rotation ticks, each row followed by its count of ticks:
The counts run from 0 to 198.
-0.37,+0.04,+0.59,-0.59,-3.21,+0.06,+0.28,-0.53,-0.46,-0.88,+1.72,+1.45,-2.82,-1.20,+4.78,-0.99,-0.07,+1.10,+1.48,+0.46,-0.12,+3.48,-0.85,+1.17,+1.86,-2.18,+0.86,-1.34,-1.56,-0.48,+2.97,-1.55,+3.21,+1.10 : 13
-2.44,+2.91,-0.37,-2.92,-3.08,-1.13,+1.00,+0.95,+1.87,-2.25,-0.41,+3.06,+0.57,+2.43,-0.37,+0.14,-0.08,+0.85,+1.65,+0.84,+2.28,+2.04,-0.49,-2.00,-3.34,+1.39,+0.93,+2.36,+0.72,-2.13,+2.43,+0.40,+0.38,-1.17 : 25
-0.33,-0.69,+2.57,+1.27,-1.62,-3.56,+0.43,+1.14,+2.57,-0.48,+1.84,-0.84,-1.91,+1.57,+2.13,-1.68,-1.81,-0.62,-0.59,-0.14,+0.74,-0.03,-0.91,-2.05,+0.11,-2.25,-0.46,-2.50,-3.48,+0.04,+0.66,-0.61,+0.56,-0.23 : 193
+0.32,-0.13,-0.09,+3.30,-2.18,-3.90,-1.49,-1.14,+0.10,-2.36,-0.35,+2.14,+1.46,-1.51,-1.61,+0.00,+2.46,-1.47,-3.19,-1.03,-1.67,+0.01,+0.39,-0.12,-1.41,+0.12,-1.91,-1.50,+0.67,-1.11,+2.04,-1.44,+1.69,-1.65 : 133
-2.01,+2.51,+0.46,-1.84,-1.07,+1.67,-0.51,+1.81,+3.46,-3.63,-0.11,+2.02,+0.00,+0.34,+2.44,-0.80,-0.60,-1.10,+1.65,-2.36,-0.71,+2.88,-0.21,+2.68,-1.57,-1.91,-0.97,-1.22,-1.32,-0.74,+0.53,+0.35,-0.07,+1.67 : 16
+0.84,+2.05,+0.71,+0.64,-0.24,-0.46,-0.79,-4.53,+0.26,-1.05,-1.76,+0.30,-3.38,-1.30,+1.38,+0.13,+1.96,-0.90,+0.18,-2.27,-1.68,+2.37,+3.05,+0.61,+1.04,-1.24,-1.03,-0.90,-0.16,+0.23,+0.94,-1.73,+2.80,+1.06 : 187
-0.03,+1.50,+3.06,+0.20,-3.06,+2.23,+0.08,-2.22,+1.16,+0.18,+0.95,+1.02,+0.40,+1.31,-2.15,-1.34,+3.65,-1.98,+1.06,-3.13,+1.04,+3.83,+2.06,-1.92,+0.65,+0.43,-0.89,-0.72,+0.67,+0.10,+0.26,+1.23,+0.65,-1.39 : 73
-3.33,+3.01,-0.18,-2.50,-0.84,-0.01,+1.79,+0.64,+3.18,-0.89,+1.35,+1.39,-1.60,+3.02,-0.17,+0.49,-1.91,+1.02,+1.43,-1.04,+0.55,+3.27,-0.18,-2.70,-0.31,-0.33,+0.75,+0.74,-1.38,+0.16,+2.86,+0.07,-1.26,+1.75 : 97
-0.07,+1.71,+1.83,+0.95,-2.47,+1.15,-0.54,+1.56,+3.72,-2.42,+1.21,-0.21,-0.88,+0.88,+1.46,-1.56,-1.03,-1.94,-0.65,-1.57,+0.38,+2.94,+1.60,+2.41,+0.33,-2.25,+0.07,-3.18,-0.66,-1.10,+0.69,-1.11,+0.08,+2.82 : 15
-2.40,+0.52,-2.06,+1.94,-1.95,-1.89,-0.31,-0.62,+3.30,+1.15,-2.43,+2.28,-2.64,+2.08,-0.09,+0.73,+0.26,+1.75,-1.52,-0.19,+1.44,-1.03,+2.00,-2.72,-2.96,+1.23,+2.34,+1.72,-0.83,+0.18,+1.92,+0.30,+1.03,-1.41 : 177
-1.91,-0.99,+0.05,+0.39,-1.49,-0.88,+1.99,-0.03,+3.50,-2.22,-0.33,+2.60,-0.77,-0.93,+0.93,-0.31,-0.40,+0.81,+1.20,-1.18,-2.09,+0.71,-3.61,+2.45,-2.46,+0.32,+2.17,-1.06,+0.84,-2.96,+2.43,-0.41,+3.75,-0.60 : 84
-0.90,+2.11,+0.66,-3.99,-1.82,-1.51,-1.84,+2.56,+0.91,-2.47,-1.90,+2.95,+0.82,+1.77,+2.40,-0.91,+0.52,+1.90,+0.52,-1.01,+0.89,+0.69,-0.92,-0.26,-4.47,-3.04,+0.64,-0.32,-2.05,-1.68,+0.52,+0.30,+0.55,-0.68 : 67
-3.26,+1.16,+1.39,+0.64,-1.23,-1.70,-1.99,-1.94,-0.26,-0.07,-2.04,+3.06,+1.07,-1.11,-1.09,-0.74,+3.57,+1.67,+0.37,-1.82,-0.41,+0.97,+0.47,-3.56,-1.04,+1.41,-0.58,+1.70,+0.98,+0.95,+1.13,+1.51,-0.83,-2.71 : 174
-2.31,+2.40,+1.51,-1.30,+0.76,-0.54,-1.41,-1.94,+0.67,+0.92,+0.78,+0.70,-4.05,+0.91,+3.17,+2.08,+2.35,+0.21,+0.22,-2.83,-1.52,+3.74,-2.25,-2.06,+1.22,-0.23,-0.59,-0.79,-0.99,+1.54,+1.29,+1.68,-0.38,-0.37 : 144
-3.58,-1.20,+0.79,+0.84,-2.18,+0.75,-3.08,-2.65,+2.34,-0.14,-0.60,+0.38,-2.92,-0.41,-2.23,+0.87,-0.72,+1.15,+0.44,-1.14,+0.33,+0.07,-2.22,-0.96,-2.52,+1.68,+1.60,-3.31,-0.43,-1.88,-0.24,+2.29,+1.73,-0.09 : 3
+1.70,+2.05,+1.35,-0.63,-3.51,-1.52,-2.04,+0.25,-0.57,-1.56,-0.20,+1.54,+0.75,+0.76,+0.67,-0.39,+1.12,-1.02,-1.76,-0.40,+0.92,+2.11,+4.46,+0.29,-2.02,-4.69,-1.19,-0.69,-1.12,+0.10,+1.44,-1.55,+0.07,-0.17 : 65
-2.29,+0.16,+1.17,+1.63,-4.30,-0.68,+0.54,+0.31,+4.32,-1.56,-1.39,+2.00,-0.15,-0.53,-0.22,-0.88,-1.18,+2.09,+0.79,-0.20,+0.81,-0.61,-1.43,-1.97,-1.20,+2.63,+2.87,-1.18,-0.13,-1.71,+0.47,+1.16,+1.16,-1.11 : 126
+1.90,+0.12,-0.02,+0.90,-2.53,-1.98,+0.94,-0.68,+0.13,-1.15,+0.65,+1.51,-0.70,+1.76,+0.75,+0.95,+1.00,+0.38,-2.80,-1.16,-0.21,+1.63,+2.68,+0.13,+0.92,-1.98,+0.57,-1.69,-1.47,+0.31,+3.29,-3.33,+1.96,+1.35 : 137
-1.57,-1.22,+1.11,+4.41,-2.48,-2.48,-1.86,-1.25,+1.64,+1.92,-1.63,+1.32,-1.02,+1.58,-1.76,+0.84,+1.05,+0.81,-2.94,+0.07,+0.70,-0.47,+1.47,-3.51,-2.43,+0.19,+2.05,-0.05,-1.20,+0.97,+0.11,+0.42,+0.42,-2.48 : 176
-0.24,+1.88,-0.53,+2.44,-1.99,-0.67,-1.29,+0.25,-1.21,-1.12,+1.66,+0.95,-0.65,-0.48,+2.50,-3.08,+1.40,-1.43,-1.29,-0.31,-0.11,+2.79,+2.53,+0.81,+1.20,-2.59,-2.20,+3.42,-2.09,+1.84,+2.40,-1.01,+1.04,+0.92 : 162
-0.34,+1.32,-2.03,+0.17,-4.45,+1.89,+0.17,-1.84,-1.12,-1.49,+1.88,+0.48,-0.55,-0.70,-2.58,-2.24,-2.06,+0.60,+1.02,+0.03,+1.12,+2.71,+2.89,-0.82,+1.41,+1.36,+0.56,-1.97,-0.58,-0.53,+3.29,-2.67,+0.89,+2.81 : 56
+0.15,-1.37,+3.93,-0.64,-2.41,+0.49,-1.16,+0.83,-1.42,-1.79,+0.59,+2.58,+1.45,+2.37,+1.78,-2.06,+0.83,+0.22,-1.36,-1.75,+0.45,+2.81,-0.04,-2.49,+0.74,-2.88,-0.11,-2.59,-1.54,+2.34,+0.52,+0.02,+0.92,-2.86 : 69
+0.38,+1.93,+2.34,+2.48,-3.82,-2.00,-0.41,+1.27,+1.97,+0.48,+0.64,+0.20,+0.93,+2.50,-0.60,-0.47,+0.75,-1.86,-1.11,+0.56,+2.48,+2.55,+2.73,-2.04,-0.52,-1.41,-0.25,+1.31,-0.05,-0.67,+1.81,+0.01,-0.73,-1.62 : 23
-2.31,+0.92,-1.71,+0.09,-2.54,+2.80,+0.46,-0.96,+2.61,-1.52,-0.47,+1.15,-1.72,-2.17,-1.58,-1.10,-1.42,-2.18,+2.35,-0.68,+0.28,+2.59,-1.30,+2.45,-2.59,+0.98,-0.76,+0.17,-0.42,-2.15,+2.38,+1.91,+1.33,+0.72 : 156
-0.32,-0.58,+1.83,+0.97,-0.38,-0.72,+3.19,+0.45,+1.36,-0.45,+1.93,+1.21,-1.78,+4.09,-0.69,-1.94,-0.40,-1.98,-0.86,-1.66,-2.23,+0.49,+1.17,-0.34,-0.63,-4.20,-1.23,-0.14,-2.30,+0.24,+1.15,-2.41,+3.00,+0.21 : 40
-2.09,-2.10,+0.05,+4.14,-4.49,-2.59,-1.33,+0.05,+0.91,+0.15,+1.30,+0.76,-1.40,+0.68,-0.98,-1.55,-3.13,+0.85,-0.95,+3.07,+1.16,+0.20,+0.30,-2.86,-0.39,-0.66,+1.62,-1.43,-1.62,-0.47,+1.45,-0.34,+0.23,-0.13 : 53
-2.07,-0.11,-2.40,+1.11,-2.57,-0.20,-4.68,-1.18,-2.35,-2.41,-0.27,+2.43,-0.27,-3.64,-0.21,-1.39,+0.94,+0.14,-0.51,-1.58,-1.15,+2.40,-1.08,-0.15,+0.83,-0.37,-1.53,-2.53,-0.36,+1.75,+1.34,+0.34,+0.97,-1.00 : 60
-2.20,+2.17,+1.16,+0.00,-1.40,+2.45,+0.98,+0.35,-0.04,-1.24,-0.57,+2.80,+1.35,+1.16,+1.18,-1.94,+2.45,+2.22,+0.70,-3.08,-0.60,+3.66,+1.57,-2.09,+2.75,+0.84,+0.99,+0.65,-0.52,+3.64,+0.81,+0.61,-1.52,+0.97 : 170
-1.84,-0.58,+2.92,-1.61,-0.89,-3.03,-0.96,-2.90,-3.04,-0.26,-0.53,+0.47,-0.71,+1.84,-0.60,-1.08,-0.90,-2.18,+0.60,-0.26,+2.34,+2.68,-1.63,-3.42,-1.59,+0.30,-2.46,+1.83,-0.74,-1.29,+3.25,-0.32,+0.27,-0.99 : 149
-0.50,+2.55,-1.30,+2.05,+0.60,+0.29,-0.35,+0.24,+4.52,-2.55,-1.20,+0.58,-2.13,-0.29,+3.14,+0.56,-0.37,-1.44,-1.41,-3.25,-2.23,+0.98,-0.20,+2.29,-0.02,+1.12,-0.32,+0.64,-0.70,+0.38,+1.94,+0.74,+1.85,+2.84 : 88
-3.10,+1.99,+0.89,+0.37,-1.91,-1.35,+1.02,+1.58,+4.28,-0.95,+1.77,+0.81,-1.76,+3.73,+0.11,+1.98,-2.91,+0.60,-1.35,-0.67,+0.57,+1.10,+0.53,-1.90,-0.51,-1.42,+1.67,-0.56,-1.31,-0.12,+1.60,-1.17,-1.73,+2.01 : 96
-4.31,+0.30,+0.11,+0.47,-1.29,-0.18,-2.09,+0.36,+1.55,-1.50,+0.36,+1.79,+0.23,+1.95,-3.79,+0.86,-2.56,-1.32,-0.41,-1.50,-1.09,+1.06,-2.75,-1.86,-0.75,+0.81,-0.29,-2.53,-0.78,-0.67,+0.00,+1.93,-2.06,+0.15 : 100
+0.23,-0.23,-0.22,+3.54,-2.06,-1.30,+0.34,+0.29,+2.79,-0.13,-1.05,-0.33,-1.70,+2.60,+1.69,-1.31,-0.27,-2.08,-2.57,-0.53,+2.70,-0.83,+0.85,-1.87,-1.87,+2.51,+1.01,+1.91,-2.13,-0.42,+1.73,+1.01,+3.64,-1.71 : 79
-1.70,+1.95,-2.47,+1.63,-1.53,+0.18,-1.95,+0.45,-0.52,-1.39,-0.68,+1.66,-2.82,-1.18,+4.10,-1.77,+0.19,-0.89,-0.49,-0.59,-0.59,+1.73,-0.36,+1.47,-0.78,+0.07,-1.39,+3.87,-2.12,+1.87,+2.26,+0.34,+1.38,+0.87 : 161
-0.92,+1.55,+1.37,+1.04,+0.42,-2.56,-0.85,-0.74,-0.23,-2.87,+0.47,+0.36,+0.60,-0.11,+1.05,-1.56,+1.75,-2.92,-1.12,-2.57,-2.92,+2.53,+0.91,+0.14,+0.95,-1.88,-3.50,+1.46,+0.07,+0.68,+2.21,-0.76,+0.31,+1.38 : 90
-1.32,-0.45,+3.74,+2.13,-4.21,-1.31,+0.58,+0.99,+2.73,-0.95,-0.20,+2.06,+1.04,+0.10,-2.16,-2.17,-0.66,+0.44,+0.46,+0.53,+0.68,-0.06,-0.03,-2.54,-1.29,+0.03,+2.47,-1.73,+0.25,-2.19,+0.66,+1.39,+0.52,-2.10 : 125
-0.51,-0.36,+1.94,+0.30,-1.87,+1.06,-0.95,+2.06,+2.05,-0.19,+1.14,+1.30,+0.17,+3.69,+0.26,-0.63,+0.51,-0.51,-1.01,-1.95,+1.20,+1.13,-1.15,-1.79,+0.16,-1.98,+1.14,-3.54,-3.20,+2.15,-0.64,+1.28,+1.50,-2.08 : 70
-0.47,+1.72,-0.76,-3.49,+0.54,-0.10,+0.49,+0.86,+3.10,-3.04,+0.29,+1.97,-0.52,+2.19,+0.47,+0.69,-0.90,+0.54,-0.90,-2.93,-1.13,+0.71,-0.75,+0.54,-2.35,-2.46,+0.00,-1.58,-1.04,-1.41,+2.13,-1.45,+2.39,+1.73 : 139
-2.30,-0.28,-2.59,+0.95,-2.43,+2.17,+0.97,+1.32,+2.85,-0.82,+0.62,+2.63,-1.29,+1.77,+0.06,+0.74,-0.02,+1.22,-0.02,-1.48,+0.37,+0.72,-2.85,-0.86,+0.82,+3.52,+2.10,+0.34,-0.68,+1.82,+2.64,+0.30,+1.83,-2.63 : 29
